Named turns come first, each shown by rows before and after it. Which turns, in which order, take the first row of each pair that follows to the second? Write the first one first, as in the answered first pair.
Z:
[  5 -12  -6   6 -10  -8   5  -8   9  10 -10   7]  ->  [10 -9 -2  7 -2 -7  2  1 10 15 -4  7]
[-24   5 -12 -21   6  -5 -13  15  -5  26  -3   2]  ->  [-26   6  -4 -20   6  -2 -10  14  -7  27   1   0]
[ 16  -5 -17  -7   7  16 -14  11  10  -8   1   2]  ->  [14  0  2 -2 14 22 -5 17  4 -1 15 -5]
[-18  -5 -15   2 -13   9  13 -37   0 -26 -18 -13]  ->  [ 18 -13 -40  -4  -2   1  -8  -6   9 -16 -30  10]
Y:
[ 32 -17  14  17   6 -39  -4  20  -9   9   7  -2]  ->  [ 26 -18   3  11   7 -44 -16  23  -7  11   1   4]
[ 11   5   5  24 -18 -31  -2  -2 -10   8 -23   1]  ->  [ 16   6  12  26 -17 -31   6   1  -9   6 -19   1]
[  4  18   2  32  -4 -23   4 -20   1 -13 -18  -6]  ->  [ 15  22  11  35   9 -19  13 -10   6 -10  -8  -2]
[ -8  11  20  18   4   1  11  -2 -12  -3  -1  -2]  ->  [ 4  9 16 14 12  2  9 10 -6  0  3  6]
G:
[  7 -25   0  13   5  36  14  -4  -1 -33   3   5]  ->  [-14 -22 -20 -13  17  33 -16  19  -2  -6   9  13]
[  5 -12 -19   4 -10   7  19   3   9 -17  -3   5]  ->  [ -5  -9 -28 -10  -5   3   5  16   9  -3   1   8]
[-30   6  17 -10 -10  15  14 -23  -2 -10  12 -18]  ->  [-16   1  11 -15   3  26  21 -14   8 -17  21 -12]
Then:
(two turns a pair)
[ -5   4  37  -3  23  15  19   6   4   8  32 -10]  ->  [-20 -18 -26 -13 -13   5  -1 -28  12 -28 -16  -3]
Z then Z
[-13   1   4 -14  25  22   8  11   9  -1  22  -7]  ->  [-27  -2 -14 -25  16  15  -7   9   7   1   7  -4]
Y then Y
[27  0  4  5 13  1 12  0  5 -8  0 10]  ->  [ -7   8   3   1  -3 -19 -11  -1 -11  17  -8   8]
G then G
[32  3 -7 -4 18 -2 -4 31  6  3 -4  7]  ->  [-15  11  25   9   5   9  23 -14  -7 -12   8 -21]
Z then Z
[ 18 -12   5   3 -11  -3   6 -10   7 -38 -24  -8]  ->  [ 31 -11  -6  -4  -4 -11  -5  10  11 -26 -24   5]
Z then Y
[ 10 -11   9  -6  18  25  31   7  27 -30  11   2]  ->  [-48  -3 -13 -30   5   3 -14  13  10   5   6   1]
G then Y
[-13  -1   1 -12  14  14   4  -4   2  -4  16  -6]  ->  [ -6  -9 -17 -18  10  10  -4   0   5  -7   4  -1]
Z then Z
[-14   2  -2  13   8   7 -15   5  -4  37   7  -4]  ->  [-24   4   6  17   2  10  -4  -9  -6  29   7 -11]
Z then Y
[ 20   7   0  10 -25 -20 -11   9 -22  16 -16   8]  ->  [ 43  -4  -5   8 -20  -8   0  13 -10   1 -14  16]
G then Y
[ 6 -7 -9 -1  7  4 -9 16  3 10 11 11]  ->  [-17  -8 -14  -1 -12  -2 -13  -2  -1   5  -1   2]
Y then Y
[ -1   3  19  13  -4  -5   3   3 -12  10   7  -3]  ->  [ -4  -3  -7   6 -18 -11  -6 -10 -11   1 -12   0]
Z then Z
[ 20  -7 -24   5 -10 -13 -13   0   2  -6 -25   9]  ->  [ 26 -10 -22   1  -3  -2  -1  -5   8 -17 -20  10]
Y then G
[ 14   9  38  11   3  24   3  -2 -13  -2  13  -3]  ->  [  5   6  10 -16  17  27 -20  24  -7  15  13   8]
G then Y
[ -5   6 -31  22  -1 -25 -31 -13   2  17 -28   4]  ->  [ 36   5 -11  41   8 -16  -8  -2  10   5 -19   8]
G then Z
[ 36   4  -1  24   8  -4  11 -13  12  -7  16  10]  ->  [ -5  18 -11   7   0 -25 -27  -3  -4  28  11  11]
G then G
[-17  12  15  -1  -8   3  18 -13 -16   9  12   9]  ->  [-11   3  -2  -6 -12   9  24 -23  -6 -11   2  12]
G then Z
[ -1   4 -11  14 -16 -26  -9 -19  -5  -5 -24   1]  ->  [ 37   0  -5  14   6  -5  11   3   9 -14  -6   8]
G then Z
[  5   0   7   8  -1  32  26 -20   5 -25 -12  -7]  ->  [-40   9  -9 -18  -2   9 -18  -1  -4  15 -12  -4]
G then G
[-27  21  29   9 -11 -20  -4  -3 -28  27  -3 -12]  ->  [  5   2  11  21 -21  -1  25 -31 -10 -28 -21  -7]
G then Z
[-16  14   5  10 -17  -3 -12  -6 -12  -3  -4  -1]  ->  [ 5 19 20 15 -5  6 -3  6 -8  1  9  0]
Y then Y
[-33  -5 -26 -36  -2   1 -14  -4  -6 -12  -9   6]  ->  [  5  -6 -35 -18 -13 -14 -19   5  -5 -12 -29  20]
G then Z
[-11  18  35  16  -6 -25  -8   5 -23  33  13  -7]  ->  [ 20  12  43  30   1 -15  12   1 -17  14  15  -4]
Y then G
[ -2 -11  23  10   2  11  39  -3  -3 -24  24 -13]  ->  [-20 -15 -12 -26  23  12   3  29   5  -4  29   1]
G then Y
[  1   4  -7   2 -16  -9 -23  -7   6   2  -5  -3]  ->  [  8  10  11   3  -3  -5 -20   6   5  13  12  -3]
Z then Z
[-2  0 14 -7 19 22  4 -2 -5 -8 10 -8]  ->  [ -9  -1   7 -10  14  22   2  -3  -5  -8   7  -7]
Y then Z
[-13  -8   4   1  -4  -4  -6  -8   1   5 -11  -4]  ->  [  5 -13  -3   5  -1   0  -1  -7   7  -7 -16   1]
G then Z
[ 13   7   1  -3 -17  -3   0  -7  -3 -12 -13  16]  ->  [ 12   2  -8 -13 -10   2  -6   0   3 -12 -12  17]
G then Y
[ 23  -3 -39 -16  -3 -22 -28  20   2  19 -23  19]  ->  [ 39  10  -3  13 -11 -34 -13  22 -11  31 -15   9]
G then Z
[-25  16   9   8 -46 -11  -2   3 -15  -2 -23 -16]  ->  [ 11  -3 -14 -20   6  27   5  40  16 -13   3   2]
G then G
[ -4   2   3   3  -6  10   7 -13  -9  -7   2  12]  ->  [ 8 -3 -8  2 -3  8 -3  1 -3  0 -2 22]
Z then Z
